In the data rows, the value 128 means zero.
Some points, each followed by its number:
[146 116  97 138 201 135  62 185 130 107  80 131  70 117 188 166 152 131 120
 126 110  49 135 169 136 180 131 167 112 142 100 101] 0
[145  95 131 111 103 118 141 125 140 127 130 156 157 138 134 131 175  88 161
 167 133 165 123 114 153  74 106 109 147 142 152 116] 1
[137  80 124 140 128 146 153 130 168 121 118 170 157 122 112 149 141 130 172
 170 106 151 150 139 165  95  88 127 146 143 117 125] 2
[117 125 100 114  86 138 140 114 167 156 141 131 193 157  94 125 154 100 149
 137 104 169  99  90 139 121 107 116 136 120 114 127] 3
[100 148 128 108 113 139 136  84 172 157 148 125 188 148 108 124 142 102 137
 111 119 156  95  72 120 128 106 115 123 144 124 138] 4
[122 102 100 120 152 142 107 162 164 116  97 152 150 131 119 124 159 132 156
 145 102 106 127 122 158 127  91 112 104 157 125  94] 5
[106 163 184 111  80 118 158  93  79 152 164  90 114 151 117 116  87 102  70
 113 124 154 133 125  80  97 189 118 129  82 152 190] 6
[115  91 111 121 186 121  97 128 175 126  72 146 161  82 187 143 156 157 204
 145 146  85 108 116 180 131  91 144  94 221  96  91] 7
[159 109  62 124 108 155  83 189 175 137 104 138 129 175 124 164 195  68 100
 147  52 121 128 155 144 143 116 148 152  88  96 114] 8
[146 111 117 177 228 125  74 178 107  70  58 143  61  35 186 139  89 217 161
 116 176  26 152 192 158 191 132 167  76 182 104  79] 9
[147 100 118 125  97 150 104 141 167 126 111 148 157 141 119 147 180  79 144
 155 105 152 116 122 147  92 110 116 144 113 127 134] 10
[138 142 124 170 255 112  78 173  85  61  52 152  41  25 190 141  84 208 163
 106 188  16 164 184 155 187 108 150  73 215 126  78] 11
[125 121 131 129  85 149 129 117 160 138 133 139 160 151 113 146 143  96 116
 140  93 154 129 134 129 122 134 126 147 103 117 148] 12
[131 185 224 111   0 142 255  23  61 203 255  76 154 231  30  90  64  56   9
 104 147 255 119  96  10  62 225  90 230   0 185 255] 13
[117 134 124  79 111 115  97 137 140 142 142 127 170 170 108 111 177  76 126
 127  99 145  95  75 133  82 107  78  92 136 169 118] 14
[138 188 216  97   0 127 252  30  86 198 255  62 170 255  40  86 111  24  22
  95 154 255  97  65  27  49 211  71 229   0 202 226] 15
[158 138 124 114  56 130 189 140 111 129 181 132 114 203  78 101 160 104  83
 133 106 176 146 131 105 127 134 112 199  53 148 131] 16
[120 132  97  93 178 134  61 158 146 124  87 128 114 126 151 141 176 110 130
 116 110  64 100 119 135 136 108 135  90 162 119 110] 17
[109 182 102 165 255  77  41 132  68  85  59 117  24  23 219 145  61 192 137
  71 200   6 147 153 115 240 121 185  69 235  91  93] 18
[134  91 107 130 162 140 100 177 154 104  94 155 135 110 128 141 148 158 160
 153  98  97 139 148 167 114 104 126  90 155 123 108] 19
[148  99  81 129  88 166 150 156 184 133 127 167 185 153  82 127 157 130 152
 156  72 160 130 128 166 133  92 126 150 119 100 105] 20
[131 129 118 155 249  92  94 173 103  92  82 123  39 102 180 133 120 193 141
 105 152  34 167 147 136 176 102 135 111 194 125 103] 21
[136  96  97 164 178 164 113 160 158  91  86 162 117  85 132 143 123 180 161
 138 137  73 131 162 147 172  96 150 108 138 103  96] 22
[154 162 187 107   0 143 255  49  82 181 255  99 170 255  20  78 123  41  28
 133 127 255 122  98  41  64 196  87 255   0 194 208] 23
[129 111 100 126 148 153  95 154 163 120 109 139 125 151 118 140 172 107 133
 134  91 103 122 127 136 132  90 122 124 125 127 119] 24
[142 137 205  90   0 109 246  42  95 184 248  98 189 218  64  96 132  41  79
 147 143 255 117  77  75   8 184  80 231  20 183 210] 25
[143 155  80 177 255  69  24 150  74  77  29 129  10   0 255 149 100 181 164
  94 224   0 149 181 147 242 119 207  92 248  82  51] 26
[112 154 127 137 255  92  24 158 119 110  84  95  66 104 201 146 130 149 123
  81 145  26 121 116 117 170 127 126  67 208 123 116] 27
[154 136 215 129   0 149 255  55  79 172 255 121 182 216  22  89  80  73  50
 152 131 255 143 125  65  39 212  80 246   0 183 226] 28
[142  85 100 135 173 146  83 191 140  92  73 161 101  94 150 140 148 159 152
 152 108  65 139 164 159 132 105 142  96 146 121  96] 29
[136 121  92 124 161 154 122 144 170 127 129 142 134 151 108 150 149 147 132
 123  89 115 130 122 132 161  88 149 138 122  99 125] 30
[114 121 126 122  83 159 174 118 145 142 136 152 173 133  73 128 100 129 131
 149  84 168 139 130 137 104 118 117 126 105 117 154] 31
[130 128 141 136  94 132 180  96 128 147 168 128 134 146 108 131 116 122 122
 132 133 170 146 133 110 120 131 135 171 103 126 149] 32
[126 102 111 136 206 113  76 156 139 101  70 132 127  56 201 126 124 195 184
 120 173  47 107 141 174 170 118 145  60 208 112  57] 33
[114 107 120 127 188 117  74 158 152 109  75 137 129 101 164 128 159 150 165
 131 126  68 127 125 166 118 103 113  81 196 126 101] 34
[111 198 210 193 204  84 160  56 105 137 169  68  78 104  79 112  24 181 132
  73 163 135 169  90  93 159 147 109 134 155 170 160] 35
[125 139 137  96  86 114 138  99 121 147 160 107 131 175 123 127 156  80  95
 124 118 163 112  98 103 102 141 130 163 103 145 151] 36
[110 167 255 113   0 120 255  25  59 197 255  76 185 202  55  89  37  83  48
 121 141 255 132  92  44  11 239  74 195   4 192 255] 37
[119 135 101  89  97 143 124 123 150 144 135 133 161 166 102 136 168  63 115
 146  92 160  91  98 125 107 117 122 139 105 128 138] 38
[126 137 150 121  65 144 197 112 108 131 180 136 135 159  70 111 104 132  92
 130 109 170 148 139 101 109 143 118 153  65 152 163] 39
[146  79 111 158 215 124  98 193 123  80  71 162  88  69 170 139 127 197 179
 151 144  53 158 180 175 141 104 140  98 178 117  83] 40
[136 131 105 164 243 118  59 167 108 101  58 122  37  56 227 164 109 187 137
 107 162  14 148 189 144 225 140 198 102 179  82  83] 41
[142 106 147 132 102 140 121 131 138 115 130 150 130 136 114 147 149  85 113
 150 110 146 134 136 121  87 138 119 145  95 138 157] 42
[133 100 142 127 101 129 166 114 131 129 132 147 154 116 105 126 136 118 145
 157 129 157 144 134 139  73 116 115 148 114 139 142] 43
[129 143 116 136 211 123  57 175 137 124 117 112 105 139 146 136 141 159 136
  92 118  71 127 113 124 156 106 107  83 167 127 121] 44
[161 118  82 153 208 138  85 185 120  74  79 139  56  80 156 124 132 190 133
 105 154  36 142 168 136 213 109 173 106 138 113  67] 45
[118 106 110 113 117 138 150 120 177 130 123 155 191 129  94 120 147 144 172
 147 107 152 119  98 155 105  83 117 122 156 122 116] 46
[103 120 111 116 202 123  75 147 141 127  82 124 114 112 160 148 142 130 138
 132 105  68 122 128 144 129 114 132  89 176 104 127] 47
[138  91  87 133 193 127  82 179 140  90  66 144 105  86 163 134 161 143 156
 139 136  50 128 156 161 145 102 150  96 154 114  78] 48
[116 127 126 113 110 124  95  96 164 152 132 116 172 142 136 143 157  77 135
 126 119 159  96  87 128  98 116 122 120 141 133 127] 49
[117 102 101 124 186 129  98 135 180 131  77 134 155  97 175 146 166 135 191
 135 136  83 112 118 170 137  87 146 102 203  98  92] 50
[121 109  94 127 144 146  88 160 167 129 101 132 153 125 130 132 142 155 156
 125 104 100 108 119 154 149 109 131  89 156 104 100] 51
[137 116 106 125 168 131  98 157 171 123 117 137 150 146 124 134 164 135 150
 118 108 106 120  99 144 136  88 105 118 161 121 108] 52
[124 113 159 136 124 126 124 104 151 136 129 132 158 113 132 134 134 109 156
 136 145 151 120 103 131  80 118 103 119 151 141 141] 53
Which point above is nearest to each new point? Its number follows each.
[137 100 114 121 110 146 172 142 145 120 126 169 155 140  88 123 143 141 150
 171  93 159 136 128 158 103  97 109 159 121 121 130] 2
[ 99 100 115 112 195 118 111 156 128 102  81 152 145  87 130 102 134 177 185
 145 139  69 126 121 167 107  87 100  70 199 137  93] 34
[107 135 108 140 203 119  97 138 143 119 107 113 120 112 151 121 109 196 152
 103 131  73 120 111 134 180 111 134  84 192 106 101] 44
[144 112 104 141 202 123  68 186 139  99  84 144  98  95 180 143 155 156 155
 121 147  54 129 156 161 168 116 136  85 175 122  76] 48
[114 185 209 150 114 126 154  81  89 143 184  85  83 139  87 118  48 146  82
  85 141 152 145 117  68 136 183 113 123  83 172 182] 6
[153 190  99 185 255  92   0 166  74  79  31 126   9   6 255 169  99 153 145
  67 216   2 146 189 134 255 140 193  74 237  91  58] 26
[119 124 126 113  88 134 143 102 153 144 134 129 153 144 106 129 144 100 116
 142 102 158 125 115 125 104 123 125 147 114 121 150] 12
[120  85  93 126 188 129  60 158 147 116  41 140 116  55 211 162 146 138 162
 155 138  43 108 170 168 138 134 183  79 185  77  94] 48
[ 98 195 108 138 255  65  61 122  64  91  65 119  50  16 216 115  57 217 167
  66 217  18 131 125 130 232 110 162  39 255 112  72] 18
[137 105  49 111  96 150 107 157 187 142 100 140 171 161 143 141 203  86 139
 151  88 124 100 142 164 171 107 162 148 117  75  69] 8
[154 126 103 107  82 139 178 129 142 139 167 142 147 181  84 116 170 106 117
 136 108 172 132 119 121 132 103 127 186  78 132 121] 16
[136 117 103 167 215 144 103 190  85  69  43 147  45  38 164 129  72 212 143
 132 159  25 162 215 155 195 131 166  82 151 103  84] 9
[112 117 100  93 131 126 120 129 162 138 100 132 146 159 125 141 176  97 121
 151  70 123 122 112 148 112 105 133 150 142 102 136] 24
[114 198 162 109  82 119 152  70 110 164 198  66 120 179 105 112 107  98  58
  63 148 161 100  82  58 142 167 124 153  82 153 171] 6
[126 161 184 147 101 112 145 100  92 141 177  84  90 152  99 116  88 125  82
 102 139 158 146 120  82 109 178 114 149  86 163 173] 6
[148 178  72 174 255  89  17 159  56  55   7 150  22   0 255 143  72 181 165
  90 226   1 136 199 164 255 139 224  71 236  73  21] 26
[114 131 122 123  74 148 131 111 164 162 144 134 190 143  93 117 131 119 141
 129 109 174 109  99 140 118 116 107 115 127 122 130] 3
[131 128 131 121  94 129 170  99 138 145 161 134 148 149 113 136 127 118 122
 138 121 172 128 118 121 121 127 135 168 107 122 150] 32
[113 187 191 131 121 100 165  82  88 146 184  80  95 147  83  98  75 142  89
  88 147 151 140  98  81 120 170 102 140 107 170 169] 6
[117 117 179 103   0 133 255  26 124 182 234 120 231 191  27  87 115  58  97
 166 122 255 117  84  90  13 164  94 209  20 165 204] 25
[161  72 108 112  95 140 157 146 151 118 113 177 156 128 103 136 171 109 157
 183  99 165 148 141 170  84  96 131 161 106 122 125] 2
[141 106  83 109  67 145 179 140 157 124 152 164 174 180  64 106 172 119 129
 159  81 173 132 123 152 130  90 116 173  85 130 106] 20
[130 134 124 106  81 129 124 120 144 142 135 119 159 163 110 114 172  66 116
 129 117 155 102  94 119  93 121 106 143 112 147 129] 38
[116 114 114 136 168 146  93 134 179 136  96 138 153 117 148 159 147 123 154
 132 105  96 119 123 142 144 101 133 109 159 100 118] 51
[118 128  95 125 131 155  88 132 183 142 104 129 169 138 120 148 159  88 129
 125  87 114 105 114 135 131 104 131 114 134 100 126] 24
[ 91 199 206 144 181  70 179  44  86 145 174  69  66 127  95 107  55 157 105
  84 148 127 168  93  84 135 155 130 140 150 178 173] 35
[110 163 124  91  87 127 128 100 135 168 173  93 151 195 111 110 149  76  93
 104  99 162  95  77  91 137 131 117 130 101 143 140] 36
[173 114 108 142  53 170 172 156 141 120 162 154 138 180  75 137 155  98 103
 153  90 183 151 165 129 130 126 128 199  38 128 131] 16
[ 81 147  88  86 134 123 106  78 195 183 137 103 213 149 120 127 157 117 164
 102 111 144  71  46 136 147  89 140 101 185  92 116] 4
[127 136 194 138  88 128 155 115  82 118 145 117  93 133 115 128 106 103  97
 137 148 147 146 154  99  71 176 109 149  80 172 179] 6
[129 152 133 103 100 119 141 110 133 155 165 102 145 183 117 126 148  89 101
 116 108 164 113  96 107 121 135 113 148 107 137 147] 36
[134 126 123 150 255  96  72 170  88  77  50 145  40  39 223 142 106 201 165
 116 180  12 156 174 162 190 122 165  81 224 116  75] 11
[104 119 112 132 203 114  58 149 140 114  67 114 111  70 194 135 125 166 158
 114 149  41 112 145 154 156 137 159  49 209 104  91] 33
[132  90 111 112 103 141 168 160 132 124 122 173 172 141  81 120 147 137 154
 182  75 154 154 146 175  77 101 104 141 118 127 131] 2
[120 141 219  97   0 121 234  57  83 184 243 102 206 215  43  83 110  47  72
 153 119 255 119  88  87   0 203  51 192  17 197 225] 25
[151 125 115 144 194 134  86 188 138 102 119 129  97 145 126 135 138 159 127
 109 103  83 148 130 123 142  96 105 105 145 140 116] 44
[129  98 106 102  92 136 170 138 130 114 128 166 151 147  70 107 159 118 135
 178  90 158 135 128 150  80 102 111 156 107 135 129] 43
[ 89 126 111 110 203 108  61 131 153 128  97 109 124 120 163 140 142 142 146
 110 116  72 108  99 137 136 113 136  74 208 117 114] 47
[118 113 117 159 192 150  36 163 143 109  66 125 112  57 187 155 101 168 155
 111 146  41 105 161 144 177 146 160  42 167  95  97] 33
[125 108 135 133  91 155 156 149 143 125 131 156 159 145  77 126 124 135 136
 157  85 154 151 144 144  96 119  94 134 106 133 144] 31
[143 111 110 119  99 154 137 148 161 130 132 157 161 155  88 121 158 128 143
 148  87 157 132 120 152 112  99 108 145 125 124 122] 20
[119 123  88  96 109 128 143  88 189 165 125 128 200 150 129 135 174  94 156
 141 105 164  96  82 154 136  87 146 155 156  95 103] 3
[ 90 136 158 120 126 122 153  75 141 157 137 112 177 121 132 143  93 125 141
 136 113 160 127 107 126  90 137 134 124 157 112 168] 53
[121  99 106 107  87 153 125 119 167 134 104 157 181 132 123 149 167  79 147
 174  83 156 114 131 160  98 112 141 135 128 116 120] 10
[113 135 132 125 123 135 134  90 165 163 137 102 151 149 121 136 135 105 139
 114 120 153 115  86 120 125 108 124 141 145 116 139] 4
[113 167 112 135 255  75  14 128 100 105  50  97  69  14 246 133  95 192 159
  61 212   0 103 122 139 219 133 182  27 252 103  71] 18
[122 103 107 103 148 120  97 140 168 138  92 138 165 132 138 137 181 104 160
 156  92 125 121 106 172  95  94 110 120 168 107 117] 5
